Each path below is one point turned by a fixed rotation once a step. After each direction that follows a path, write how fast that rotation turns it, in degrees per step (0 if it stays still).
Each turn is a multiple of 5 degrees from 10 to 175, or 0.
Each row of a path follows its step; steps can be skipped.
path 1
step 0: [-20   8  -2  12 -13   5 -13 -12  -3  29   9  -7   4  -8  -6   8  -9   7
   8 -16 -10   2  13 -19  13  10 -14   8 -13  -8]
step 1: [ -5  12  -9 -13   8 -13   1   7 -23  -3   4  -1  11   7  -4   0  -4  18
  30  -5 -11  10   1  -6  -7  -2  -1  -2 -20  25]
step 2: [-11   4  -6  -1  -2  -3  15  26   1  -5  -3   0   0  -8   4   1  10   3
 -12  13 -25  -8 -11 -21 -15  20 -11  18 -11  -1]
step 3: [ -1  15   2 -22 -15   0  -5   1  -8 -10  -3   7  -7 -10 -10  -2  -3  20
  -3  10  -4 -16 -17   7  28  -4 -19   1 -12 -16]
step 4: [  4  19   0  -6   4  -7   4   6   5  23 -12   5 -18   7   6  26 -24   1
   0   4  -6 -15   6  19  -1   6   9   6 -20   2]
step 5: [ -9   0  11  -2 -12  27  11 -20   0   3  -9 -16   9  25  -5   2  -8  12
  -4  -1 -25  -8   1  -9   5   5  10   7 -10   9]
step 6: [-23  12  21  14  -1 -18 -10  -3 -15   5  -1  10  -7  15  -3   1  -4  14
   7  -7   2  -4  -9 -26  -2  10  -5 -17 -12   0]
step 7: [-10 -17 -13   8 -10  -9   7  15  -5   7  12 -16  -7 -17  10   2  -1  21
  22   5  -8  -1   7 -11   8   3   3   4 -30  -2]
step 8: [  0  20 -15 -22   2   2 -17   5 -16  -3  -6  -9  -1   2   0   0   6   5
   3  -8 -25  14  -3  -3  -7  12 -19  16 -15 -15]
step 9: [-14  13   0 -16 -10   5   5  22  -6   1 -14  16   2  -9 -18   6  -9   7
  -7   6   0 -11   3  -1  10  14 -12  12  -7  29]
step 10: [  3  24   6   7   1   2  14  -5  11   6  11   8  10   1   0  17 -10  10
   0  17 -25 -17 -24   1   7 -13  -2   2 -17  -4]
[ 4  3  6 -6 -3  1  4  0  1 -2  0 -2 -1 -5  7  1  4  4  2 -9 -6  3 -2  2
 -6  6 10  1  5  0]	115
[  2   3   2  -5   9  -6  -6   0 -10  -2  -6   6  -3   5   0  -4   0   2
   3  -6   4  -2  -3   4  -1   1  -1  -7   0   2]	145
[-2 -9 -4 -4  0  5  4  1 -4  2 -1 -3  1 -6 -5 -8 -2  6  0 -1  1 -9  6  0
  6  2  5 -1  4  4]	170
[-2  5  1  0  3  6  3 -3  1  3  1  6 11  5 -6  3 -3 -4  2 -4 -3  1  1 -4
 -3 -1  1  1  2 13]	85
[-5  2  2 -1  1 11 -2  7 -1 -8 -2 -6  2  9  4 -2  1 -3 -1  0  4 -5  1 -1
 -5  5 -4  3  3 -3]	115
path 2
step 0: [ -5   4  -5   6 -33 -19  18  11  -3   3  -9   6  -8  -6  -3 -21  -5  10
  -7 -11   1  19   1  10  19   0   5 -11  -1  16]
step 1: [ 15   8 -15  16   1   6 -13  15  -4  17   5   4   7  -8   4  -5  16  23
  -7 -17  -6   1  13   9   0  -8  -6 -27 -15  -9]
step 2: [  3   6  11 -14  16  16   0   2  26   4  -2  -5 -21  15  16 -22   7  17
  10  -1   2  -4  10   4  -9  13   9 -11 -11 -12]
step 3: [-10   6  20   8 -10  -1 -15 -12   5 -17 -12   2   4  12 -10   2  12   2
   9  -6  -8  -6  15  -2  14  30   1   7  10 -23]
step 4: [ 14   5   3   8   1 -12   2  -2   7 -16  12   6   8  -3   7  -5   6 -16
   3 -22  -9  -2  -3 -21  16  24 -13   3  -2  27]
step 5: [ 26  -2  -3  -1  13  20   0   9 -11   3  -4 -14  -5 -17 -19   2  -3  -4
  -5  -4  18  -5  -1   1  25   7 -14  11 -20   6]
step 6: [ -7 -15  15  16  12  17  -5  -7 -12  10 -19  -4 -19   9  -5 -23  10   3
  -9   9   1  21 -13   7   5  -6  -4   0   0  18]
step 7: [-26  22  -5   6  -4  13   6  -6 -18  -4 -12   4  18  -2   1  -8  22  -7
  -7 -14  -1  13 -13  14  -9   5  14  -7 -12  -5]
step 8: [-10 -13 -11 -10  -2  -5   5   0  10  -3   0   2  20  15   8 -14   1   5
  -9 -29  15  -4  16  -1 -22   1 -17   2 -20   1]
step 9: [ 20 -10  18  -7  -6 -19  -8 -11   9  11 -20  -7  16 -10   7  -4  -6   9
  18   3  17 -10  -2  21  -6  15  -9   0  -9  -8]
step 10: [  4  22  19  -2 -12  -7 -26  18  14   5  -6   9   2  11   9 -12 -13   2
 -13   0   2   3 -18   8  15   7 -11   4  18   7]
[  1  12  -3 -10   0   4   2   4   2  -1  -6   2  -4  -6   4  -4  -2  -7
   2   0  -1  -5  -5  -1   0   1   5   2  -4   0]	140
[  6   2   1   2   4   2  -8   4   7   3   2  -2  -1   0 -13  -5  -1  -1
  -2   5  -2   2  -5   5  -6  -1   1  -5   0   1]	85
[ 8  1 -7 -3  6 -2 -6 -5 -3  2 -5 -1 -2  1  4  2 -9  1  5 -2  3  5  0  0
  5 -4 -5 -8 -2  0]	90
[ -1   1   4 -11   3  -8  -5   3  -3  -2  -2  -3   2  -1  -1   4   2  -1
  -3   4   0   5   6  -6  -7   9  -2  -3  -2   0]	65
[ -2  -1   7  -5   5  -7   4   0  -4   0   5   3  -4   0  -4   1   2  -7
  -1  -3   2  -6  -1   0   2 -10   0  -7   4  -6]	0
[ 0  1 -4  0 -9 -6 -3  6 -2  0  0 -8  3  2  7 -4  0  1 -1  2  8 -3  1  9
 -6 -4  0 -3  7  1]	35
path 3
step 0: [  9 -21   9 -17 -11   8   8   6   9   1  -4  -9   0 -15 -21  -5  -3   8
   9  -6   4  12  27   0  18  10  12 -12   1  24]
step 1: [  7  13  14 -21   8 -12  20  14  15  -2  18  12  13   7   5  17  -5   5
   8   7  16   7   7  -5  15  15  -4 -17  -2 -11]
step 2: [ 13  -7   1   5  12   1   9 -33   0  17  -4  -1  -7  -2  15  15 -13  10
   0 -15  18  -5  10 -20  -5  15  -7  -1  -8 -16]
step 3: [ -4  14   7 -19 -10  20 -11  -8   7  28  -3   3   0   2  -6 -11 -12  20
 -12   7  18 -16   4  -9 -11   0   6   8  -3  16]
step 4: [-12  -6   0 -20 -22   8 -14  -4  27 -10  10   1  11  13   4 -12 -14   6
  -9  -1 -19  -5  -8 -12   8   7 -11  -5 -13 -17]
step 5: [  4 -22 -10  -1   5  14   1 -10  15  -7  -6 -15 -14  -7   1   2 -16  -4
  -2  13  17   4 -16  -4  28 -17 -11 -17  -3  -2]
step 6: [ 10  12 -18  -8   8  13   2  16  -4  10  20 -24  10  -4   1 -12  -9   0
   0 -11  13  15  24 -10  18 -10   2  -2  -4  10]
step 7: [  0 -10  -2  -8  -7   8  17  -7   0   0  15  11   6  25 -12 -12  14   5
  15 -11  12  -4  25  -1   6  18 -13 -24   3  -2]
step 8: [ 19   3  32   4 -10   1   6  -8  -4   4   4  -5   5 -14   4  -1 -13  14
  -3  12  22 -12   4   4   7  14 -19  -9  13 -17]
step 9: [  2   0   8  -5 -17  -7  13  -5   7   1   4  -3 -12 -20  -4   4 -18  11
 -20  -5   1  -4  16 -37  -3   9  12   1 -12  12]
step 10: [ -4  -2 -18 -16   5   4   0  -4  32  11   7  22  15   5   4   1  -5   8
 -12  15   9   4 -11 -18  -8   3   6 -20   8   1]
[ 0  7 -3  0 -8 -2 -1  5 -1  5 -2 -2 -3  0  2  2  1  1 -3  5 -2 -4  9  3
  9  1  8  3 -5  5]	125
[ -3  -7   5   0   2   2   0   2  -4   7   0   3  -1   0   3  -1 -13  -4
  -1   0  -1   1   3   4   4  -1  -1   6  10   5]	130
[ -3  -1   3   3  -4  -3  -2  -2   2   0   0   6  -3   4   9   6   5  -2
  -2   5   0   4   1   5   6   0 -11  -3   1  -8]	115
[ 0  2  5 -4 -2  2  2 -1 -5  2  0  4 -4 -2  6  4  3  2 -4  2  2 -5 -3 -9
 -5 11  4  4  4 -3]	55
[ 10  -4  -2  -2   2   0  -4  -3 -12   2  -1   4   1  -5   1   3  -2   5
   1   2  -4  -5  -2   0   3  -7   0  -5  -4  -3]	120
path 4
step 0: [ -5  11   1   5  12  -5   9  11 -15   0   8   7 -21  -5  -6   9   4  13
  13   7   0 -15  -5 -21 -12   0   0 -31 -10   1]
step 1: [ 14   1 -10 -26   2   5 -14   7  -7 -12   2  -2 -21 -19 -13   4  -3   6
  -3  -1  -9   0  -1   4  25  -5  -9   0 -24   4]
step 2: [ 16  -5 -13  20  10 -20  13   6 -10   0  -6  -7 -11   3 -21  -3 -13 -19
 -13   5  -1  14   0  -3  -4  -7  -3 -11 -13  16]
step 3: [ -8  12 -16   2  -9  -2   7  20 -19   7   7  -9 -13  -5 -10   0  -7  -8
  23   7   6 -15  -6 -16   0   4  -7 -12 -11 -23]
step 4: [ -3   1  12 -17   1   7  -5  21  -8 -19  -7  -1   1   6 -14   2  -2  -2
  -9  -6  -5  -1  -3   5   8 -24 -15 -10 -33   4]
step 5: [  9   2  -1   3   0 -35   6  15  -6  -6  -6   0 -18 -16   1  -8 -17  -4
  -2  -3   8  -1  -1 -15  -7  -8   5 -12  -2  25]
step 6: [  3   5 -10  -7   3   3   7   1 -10  16 -12 -17 -23 -13 -18  -6 -10   4
  14 -15  -8 -12 -10   2  -4   0   1   3 -22 -21]
step 7: [ -5   2   5  -2   5  -2  14  24  -9  -9  -5  16 -15  16 -17   9   8   2
  -7  -3 -15  20 -12  -9   2  -5 -10  -3 -23   5]
step 8: [ -2   2 -16 -12  -1 -19   7  -1 -21  -9   2  14 -15 -20   4  -1  -7  -5
  -5   4  26  -8   3 -13  -2   6  -6 -14 -19   6]
step 9: [ 17  15  -8  -5  20  10   3   1  -2  -2  -1 -11 -10  -5 -20 -12 -18   9
  -3   2 -15  -9   1   4  -3 -11   0 -23 -20 -11]
step 10: [ 10 -11  -2   8  -3  -7  -5  24  -2  -3   2  -1 -29   6 -17  11   6  -4
  12   8  -7   6 -13 -16  12   2  -8  -9  -9  19]
[ 6  3  6 -6  2  0 -7  1  3 -4  2  1 -1  0  5 -3 -1  7  0  1  3 -9  4  3
 -3 -3  3 -9 -1  6]	85
[-9 -3 -2 -5  4  0  3 -1 10 -2  7  1  8 -6  1  4  0 -1  0 -4  0  0  2 -8
 -2 -4 -3 -5 -5  0]	90
[ -5   0   9  -2  -5  -6   2   6   1   1  -8  -3   3  -1   3  -4  -3   0
   4 -10   0  -2  -3   0  -5  -6   2   6   1   0]	45
[ 0 -2  3  4 -4 -5 10 -6  0  5 -2  1 -4 -3  5 -1  7 -1  6  7  6 -1  3 -3
  4 -6  1 -4  1  1]	135
[ 1 11  2  0  4 -4  7 10  2  3  4  0  0 -2  5  1  0  0 -7  2 -7  2  1  0
  4 -2  1 -2  8 -4]	160
[-4  6  0 -1  6  5 -1 -2  0  8 -3  1  3  6 -2  1 -4 -2 12  0 -5 -2 -6 -2
  4  2  5 -6  1  1]	115
path 5
step 0: [  5  21   2   3  -7  -4  -4   7  -6   7 -12   7 -11 -12 -12  -5   2  23
  17 -24 -23  12 -10   7   0   1  -8 -10  -3   8]
step 1: [  5 -19  -5 -10   7  -8   0   3  17   1  -9  -2   3 -15   9  -1  14  -8
  -3  -7   4  11 -19   6  21  -3 -11  12  17  25]
step 2: [-10  -9   3  11  16  20   9   2 -15  -4   1  -1  10  10  12  -5  13  -3
   8   6  24   2   4 -21   4  -5  13  17  16 -10]
step 3: [  6  10   7  -1  12   0   6   5  -5  -8  11  11  14   0  10   3  -5  23
  -7  21 -24  -3  25   2  -6   9  10  -3  -6 -16]
step 4: [ 10   8 -10 -21 -20 -12   3  -1  16   1  20  -4  -4  -3  -8  15  -7 -13
  -7  17   2   8   0  14 -20 -12  -6 -12   4  -1]
step 5: [ -7   5  -1  12   5  -8 -15 -13 -10   7 -10 -16 -16  -6 -17  -4  -3 -22
  -9 -10  19 -10  -2   6 -13 -14   5  10 -18   3]
step 6: [ -6  -3  22  14  -2   2 -25   4   7 -11  -4 -12  -1  12   0 -12  -8  21
   5 -21  -6  -9  -9  -7  14  13  -5  -5 -13  -2]
step 7: [ 11 -12 -10 -16  -9   7  25   8  -3  14  -6  -3  -1  -2  11  -1 -17   8
   1 -11  -6   6 -11 -12  12  20 -11 -12  14  11]
step 8: [-14  -7  -9  -7   4  -2  24  -3  -9  -1 -16  17  14  -6  -9  -2  19 -24
  13   2   2  -8   7  12   9   1   6   2  16  -5]
step 9: [-11   9   0  24   4   4 -19  -9   1   7  18  27   1  11  19   4  21   1
   2  17 -10  -1   6   4   1  -9   2   2   0  -1]
step 10: [ 18  -6  -8  -5 -10  -1  -5  12   1  -5  10   9  -8  -2  -7  10  -9  24
  -4  12  -3  18   0  -9 -22 -12  -5  22 -13   4]
[ 3  5  0 -2  6  4  1  6  0 -6  0  3 -3 -4  4  4  9  4  0  6  2  9  0 -1
  4 -7  6  3  1  3]	45
[ 3 -1 -8 -3  8 -7 -1  5 -3 -3 -3  4 -1 -4 -3 -3 -5 -1  2 -6 -5 -4  5  1
  2 -1  2  9 -3 -5]	145
[ 6 -6  8  5  4  0  7  7  1  2  3 -4  5 -2  1  4  3 -5 -2 -8  0  1 -1 -7
  5  0 -2 -2 -1 -5]	70
[ -3  -2  -1   0  -1  -5  -4   4   2   0  -4   1   5   6   3  -2   0   7
  -5   3   7  -5  -2 -13   0  -1  -1   5  -5   3]	90
[ 1  0 -2 -9 -3  1  3  4  3 -1 -4 -5 -2 -8  4 -1  6 -8  3  4  1 -5 -1 -1
 -6  2 -9  2 -2  2]	110
[ 5  2  1  2  2  1 -1 -7  0 -6  3 -1 -2 -1 -5 11 -6  0 -1  5  4 -4  8 -2
  0 -6 -9  0 -3 -1]	55
[ 5  2  0  0 -7  0 -4  2 -1 -1  7 11  3  0 -2  0  5 -8 -4 -2  2  1  7 -2
 -7  5  4 -1 -6  2]	65
path 6
step 0: [ 12   8   5  19  -6  11   1  10  -4  -5  -8 -13 -10  15   6   2   0   4
   6   9  -2   6   3 -13   1  11   9  -6  24  22]
step 1: [-12  10 -25  -3  -8  -6   9   7  -7   0  -1   7 -11 -12  -5   1   2 -18
 -21  -3   5   3 -14   5  -6  14  18  -3 -11   4]
step 2: [ -3   0   6  -9  13   4   6  -8  14  -5   5   8   8  -6   3  19  -5   0
  15   3   2  19 -21  -6 -19  -6 -13  -1  -6 -19]
step 3: [  4   7   0  20  10 -16 -17   3   0  -7  13  -1  13   8  11   2  -9   4
   3   1 -17 -20   6  -4   8  -3   8  -5  20 -14]
step 4: [  6  10   0  -6 -10 -18 -12  22  -8  12  -8   2 -24   5 -14   2  11  10
  -4  -5  15 -11  -3  -3   2 -12   0  10 -10   7]
step 5: [  4   2   4 -24  11  14  17  -2   3 -11  -7 -11  -8  12  -3   3   3   0
   1   5   3  18  10  -6 -22   3  16  -1  13   7]
step 6: [ -6  -4   6  10   2 -13   5 -14 -15   3   5   2  10  -4   9   8  -7 -10
 -21  -8 -20  11 -17  -7  10   8  18  -9  -2   3]
step 7: [ -9  12   4  12  -9   1  -5  15  19   7   2  -6  -1  -5  -2  16 -13  -8
   6  -2  11  -5 -25  -8  -1  -5 -26   4   4   3]
step 8: [  3  10 -17   5   9  -6  -6  -1   6 -24   2   3 -16  12   7  -2   0   1
  18   3  -1 -15   5  21 -20   1  13  -3   5  -5]
step 9: [ 21   2   3  -3   7 -15   3  10 -18   7  -5  17   4  -6  -5   7  15  26
 -13   8  -2  11  -6  -4  -2   0  12  -5 -10 -10]
step 10: [-10  11   3  -6  12   6   0   2   6  19   6 -12   2   1 -13   9  -9  -9
  -3   4   3  10  13 -29   0  -1   6  18  16  -6]
[-1 11  1 -9  6  1 -1 -5  5  1  0 -5 -3 -5  0 -2 -5 -1  3  0  6 -2 -1  1
 -2  0 -2  9 -7  3]	125
[-4 -4 -2  0  0 -6 -7 -1 -1 -4 -1  4 -2 -5 -1 -2  2  1 -4 -8 -8 -2 -2  4
  3  2  8  5 -9  3]	145
[-1 -6  9 -6 -3 -1  2 -3 -3  0 -6 -7  1  6 -2  2 -4 -4 -7 -5  1  0  1  1
  1 -2  1  0  4 11]	60
[-2 -1  2  2  1  4 -4 -4 -2  1 -1 -5  3 -7 -6 -3 -4  0 -9  2  2 11 -1  2
 -6 -4  5 -1  0 -8]	90
[-5  1  4 -8  6 -3  9 -3 -6 -8  0  1  2 -1 -1 -1  6  4  5  0 -5  3 -3  8
 -1 -2 -3 -4  3 -3]	110
path 7
step 0: [ 17  -5 -13  12  -1  -1  -1  16  -4  -3  -4  22  -6  15  -9   8   7 -15
 -22  10   1  -6 -11  13 -20  -6  -4  -3   5   7]
step 1: [-13  -3  19  -4   1  -3   2 -16   2  -4 -16  -8  -4   5   6   2  16 -17
 -16  -6  -8   3  23 -18   4 -13 -16   6  -6  -2]
step 2: [ 10  -8  -1  -5 -12  -5  11  18   0 -10   4  16  11  -4   7 -29 -10  13
  -3 -15   0  -9   1  14  18  -8  -6  12  -9  -3]
step 3: [  2  20 -16   0  -2   0   9   0 -24   1  10  -6  -5   4  -4  -7   9 -21
  15  15 -12   3  -3 -14  14  13  -1   7  14  -9]
step 4: [ -4  -5   2  12  -7  15   7   9  17   2   1  10  -9  -6 -11  14   5  14
   1   6 -17   0  -3   0  20  -8  -7 -23   0  23]
step 5: [  4 -24  17  19   0 -18   2 -12   0  -3   4  19   0   0  -6  -6   0 -21
  -4   1  -6   1  -7  -9 -13  12  20   5  -2  -4]
step 6: [  6  18  17  -3  -7  -5 -13  -8  -2  10   3 -10 -11 -14 -12 -15  -3  12
 -19 -14  -6  -1   8  -1   0 -17  -9   0  19  -8]
step 7: [  1  -4 -23   5   2  -2  -7  -8  -2   3 -12   4 -10   4  19 -17  13   9
   2  -8   5   7  -8  11  22   6  22  16   0  12]
step 8: [ -8  -3   0   9  13   6  13   9  -9 -13   1 -12  -4   2  -8   9   1   0
 -17  18  12 -20 -15  -4   5   7 -10  -1  27  -3]
step 9: [ -8 -10  18   1  -3   5   6 -12  15  -1  18 -15   5  -4  18   9   3   2
  15 -21 -10 -10   5 -14   6   1   8  -1  -3  18]
step 10: [ 22  -3  10   0   8 -13 -12  -1  -5 -12  17  10  14  -4  -9  -6 -10  25
   8   6   5   6 -15   4   0  10   9  -4   0 -21]
[ 6 -2 -4 -1 -2 -2  4  9  2  1  7 -4  0  1 -5 -2 -5  2 -8 -4  5  0  3  4
  1 -5  0 -9  2  6]	170
[ 0  6  9 -8  5 11  1  2  0  3 -2  2 -4  4  1  0 -1  2 -1 -2 -3  1  8 -3
  2 -1  7 -1  2  4]	140
[ -4   9  -6  -1   3   0   0   1  -2   2  -3  -3   5  -6  -2 -10  -6   3
  -4   0  -3   6   1   3   3   9  -1   3  -2   1]	85
[ -2   5   1   0   2  -8   4  -1   6   2  -7  -1  -3   6   3 -10   6   2
  -3   3   5  -2   1   3  -4  -7   1   2   1  -2]	65
[ -7  -1  -6   3   2   1  -4  -3   2  -1   4  -5  -1  -3  -2   1   2   7
   2   0  -8  -1   8  -2   1 -12   1   3  -5   3]	140
path 8
step 0: [ -3  13  16   4 -27  -5  22   5  -7  19   6   1   3 -21  -1   5  11   8
   7   1  -4   0  -4   5 -12   3   3   4 -13 -19]
step 1: [ -2   7 -15   9   6  -7  -4  -6  -8  -5   2  20  14  14  16   3   5   1
   6   4 -17   7  -7   3  -4  -5  -2  33  19   4]
step 2: [ -5 -15  -7 -16  18  -5 -11  -3   9  -6   5  -1  14  -1 -24  16 -12  -1
  -1  10   9  -7  -8   8 -10 -24 -11 -11  -2   6]
step 3: [  7 -14   5   2  -5  -2   3 -17  -3  -6   2 -11  -8  -5  10 -12  -3  22
  19 -26   0   8   7   0  -3  -3   4 -29   2  -7]
step 4: [ 10  10   4  14   7 -12  -6  19 -14  21  -2  -4   0  -1  10 -10  -5 -30
   6  -2  11  10   2 -12   0   5  20   2   8  -3]
step 5: [-15  -5   2  14   3  -3  -4  -9   8   7   9 -12  -7   2  -2  10  17 -16
   6  23  -7   0   1  13   3  15 -25   8 -17   8]
step 6: [  4  -5 -16  -2 -32  21  -7  -1   4  -8  11  -3   8 -15   4   9  -5   9
  -7  -8  -1  -4 -10 -12 -16  -1 -15   9   9 -10]
step 7: [ -5  11 -12 -16  12 -20  12  10  -7 -15 -16   7  -6  10   8  23  -6   4
   6  -6  -7  12  -6 -11 -17  -1  13  -7   4   5]
step 8: [ 22 -18  11  -9   1 -10  14  -9   0   2   5  -2   9   6   1  -8 -15 -11
  15  14  -3  -9  -4  20   5  -8  12   0 -22   5]
step 9: [ -6  -2  13   8   1   6 -19 -20 -17   6  -4  -1  -2 -15 -11  -1   6  -5
   6 -11   0   9   3  17   4   2   0   7  12 -34]
step 10: [-17   4 -30  18   6  -2   2  -1 -15   9  -8   2  -1  -8   6 -14  12  -7
  -4   3  16  -2   0  -8 -13 -17  -7   0   5  19]
[-8  8  2 -6  4  0 -1 -9  4 -3  2  1  0 -2  9  0  6  0  6  2  1 -6  5  1
 -4  5  2 -4  0  1]	160
[ -1  -2  -4  -2   2  -5   5   3  -9   2   2  -1   1  -1   8  -1   1   2
 -10  -3  -3   0   6  -2  -3   2   0  -1   9  -7]	120
[ 2  0 -3 -7 -6  6  7 -2 -4 -6 -8 -2 -4  0  2  6 -2 -7 -3  2 -2 -2 -2  2
 -1  7  2  5 -5 -2]	45
[-6 -7  3  4 -3  0 -4 -1  3 -8  7 -4 -4 -2 -4  0 -6  5 -4  5  3 -4  0  6
 -2  3  2 -2 -1 -9]	115
[  5  -2   0 -10   1  -2   2  -3  -4  -2  10   4  -9   5  -5  -1  -5   0
   1  -3   1   3   1  -7  -2   2   3  -6  -1   3]	80
